128 stands for zero in the data rows.
Here are some points:
[120 148 141 131 128 213 119 142  74 181 106  81 121  89 165 157]
[112  90 182 157  95 102 126  91 116 104 140  95 151 122 179 165]
[196 157 102 163 131 199 128 125 141 112 157  89 153 107 166 126]
[134  78  94 133 178   4 162 192 159 133  91 154 139 200 118 132]
[136  22 137 119 114  89  46  49 255  29 128 222 163 205  57 132]
[129 118  88 160 150  89 211 139 146 141 125 130  88 136 134 102]
[171 123 121 177  99 156 113 141 168 162 168  43 133 123 175 147]
[114  61 146  68 101 108 152 202  87 226 115 121 147 109 156 132]
[ 70  70 114 125 176 115 121 114 168  85  84 140 107 153 161 163]
[124 106 109  91  85 132 198 159  49 212 122  66  83 118 157 148]
[100 170 171 132 109 153 196 182  71  53 104  87 129  89  42 117]
[132 255 118 165 148 191 158 201  33  40 163  80  72 133  91 147]
[104 152 113  28 148 148  99 172 132 134 188  89 124 169 147  95]
[119  71  98 117  65  59   0  33 204  86 109 255 189 153  84 135]
[118 183 190 126 189 146  80 184 123 115 185  70 179  84 194 107]
[139  34 114 121 119  69 201 130 103 133 105 143 128 152 167 107]
[174  26 180 149 139  50 109 155 127  91 127 182 160 127 134 147]
[143 173  79  79 125  93  87  80 111 181 178  84 147 177  99 156]
[137 185 160 207 168 145 112 190  34  28  56  76  99  65  99 112]
[149 121 138 162 122 201  99 110 125 174 168  86 126 140 163 220]
[ 95  75 151  79 136 101 122 139 140  83 127 131 127  91 122 145]
[112 132 223 145 131 111 172 163 116 116  99 100 125 150 104 187]
[134 139 129 155 148 137 171 161  67  53 163 159 116  96 129 152]
[143 183 184 200  96  89 180 182  87  73  85  91 124 123 128 176]
[ 85 187 126 108 133 167 125  95 116 145 146 121  93 134 140 103]
[130 106 143 175 113 151  80 135 142  97 114 158 149 163 114 125]
[106  91 125  60 108 107 156 177  33 159 121  82 159 151 129 204]
[145 164 189 134 171 156 150 193  37 147  48  61 110  79  96 155]
[188  99 148 229 157 135 171 103 136  94 101 189 120 124 143 111]
[133 140 190 141 138  80 148 193  92 122 120  81 115 113 132 149]
[140  97  72 174 171 108 127  95 161 119 130 167 117 108 118  97]
[138 163  93 135  57 136 101  41 254 187 185 176 137 138 130  91]
[ 96 148 106  69 127  49 174 157  52 118 125  82 106 168 134 155]
[121 135 141 127 130 124 147 135  62 126  70  67 105 112  99 159]
[149 109 132  87  74 155 123 166 121 100 113  93  87 132  87 158]
[114  83  86 155  71 229  90  87 147 202 198 133 214 153 188  89]
Here are 31 more points, each followed by its number:
[124 161 101 150 140  90 164 119 143  94 107 161  79 143 139  71] 0
[ 64  81 194 120 117 166 158 215   0 110  48  40  93 110 134 164] 1
[164  78  96  91  76 113  51  41 191  75 133 255 176 131  98 106] 2
[157 130 147 180 187  60 179 141 120 123 150 165 121 132 141 100] 3
[118 139 113  88 110 171 125 186 121 217 186 104  87 152 120 110] 4
[154  76  92 135 193 148 132 206 135 124 115 116 110 147 142  96] 5
[151  65 140 107 115 134  63  78 224 119 174 177 244 134 152 146] 6
[165  74 118 142 143  64 128  55 189  85 119 206 145 110  78  79] 7
[148 232  71 105  98 179 135 113  76 134 210  36  96  86  90 119] 8
[100 112  91 116 113 148 162 131 132 141 181 179  99 115 145 136] 9
[131  80  90 108 116  76  12  75 255  71 116 148 193 138 112 113] 10
[114 131 115 162 158 130 168 107 150 108 137 150 152  88  95 116] 11
[143 115 137 149 126 127 153 145 109 143 104 151 104 136 131 103] 12
[164 100 165 190 150  89 175 201  89 128  74 108 192  95 132 152] 13
[123 130  74 136 131  79 119  69 118 173 115 152 105 204 119  59] 14
[105 152 128 119 125 161 194 149 110 131  96 102  86 115 127 110] 15
[118 121 165 139 110 102 135 125 108  74  79 143 156 117 108 155] 16
[139 167 126 128 147  77 137 148 118 156 119 140 166 133 151 112] 17
[139  40 147 116 147 135 189 167  91 211 118 136 140 160 143 104] 18
[151 107 185 173 101 157 148 129 116  69  97 131 164 118 168 133] 19
[116 185 113  77 145 162 176 120  57 170 158  72  93  92 128  52] 20
[109  28 146 158 111 106 140  47 170 156 119 170 129 223  66 122] 21
[117 182 103  98 111 131 150 182  61 142 110  25  82 130  97 139] 22
[180  68 190 121 163  74 141 108 155  79  97 145 136 117 167 106] 23
[141  60 120 182  94 164 103  92 137 146  78 159 165  92 122 131] 24
[156 133 134 146 106 157 155 147  81 152  86 157 107 148 170 122] 25
[128 101 145 139 174 144 137 169 127 173 148  73 146 107 160  87] 26
[109 142 127 121 140 127  88 120 128 103 107 120 168 126 120  80] 27
[143 152 110 133 133 143 126 177 131 163 165 113 144 169 124 204] 28
[111  63  96 157 103 129  50  63 236  44 152 255 210 141  86 142] 29
[129 129  89 125 124  88 208 145 102 255 111  75  94 126 159  93] 30
Which three of these numbered points are nearest to each point below, looking only along the 5 directions in which the first points spread most? Their numbers follow each, nearest first.
[133 181  97 109 139 161 100  76 141 159 118  90 125  87 138 134] > 28 9 27
[136 107 148 110 193 101 139 151 102 177  87 138 139 154 124 161] > 17 5 12
[138  27 112  82  85 122 110 108 144 141 175 156 205 201 123 104] > 21 6 9
[107 103  38  97 111  52  57   9 255  75 178 255 101 254  55  87] > 2 10 29
[133 228  71  91 161 209  77 152 115 172 220  34  74 126  93 112] > 8 20 4
[145 140 179 187 112 140 105 159 105 101 133 132 118 123 176 110] > 19 25 11
[134 174  72 138 106 255  70  93 139 229 238  71 162  45 217 148] > 4 8 26
[128 112 148 160 160 133 123 108 138 129  95 153 115 138 108 127] > 11 12 27
[176  71 114 167  78 155  28  61 185 128 144 171 226  73 168  96] > 6 24 10
[139 141 157 150 123 183 113 127  71 112 137 114 156  79 145 168] > 19 26 28
[105 143 112 147 121 119 224 225 110 205 128  92 112 200 154 178] > 30 18 15
[ 99 150  92  88 126  59 206 173 128 181 117  62  41 150 113 116] > 30 15 22
[112 143 146 121 117 116  79 103 166 115 161 135 152  58  79 134] > 27 11 28
[133 195 112 127 165 159 128 170  27  28  79  93  32  90 110 130] > 22 15 20
[ 91 165 120  75 103 118 129 131  94 165 147 151 149 117 145  97] > 28 4 9
[130 199  79 148 129 213 107 112 132 157 186  40  93  45  86 105] > 8 20 4
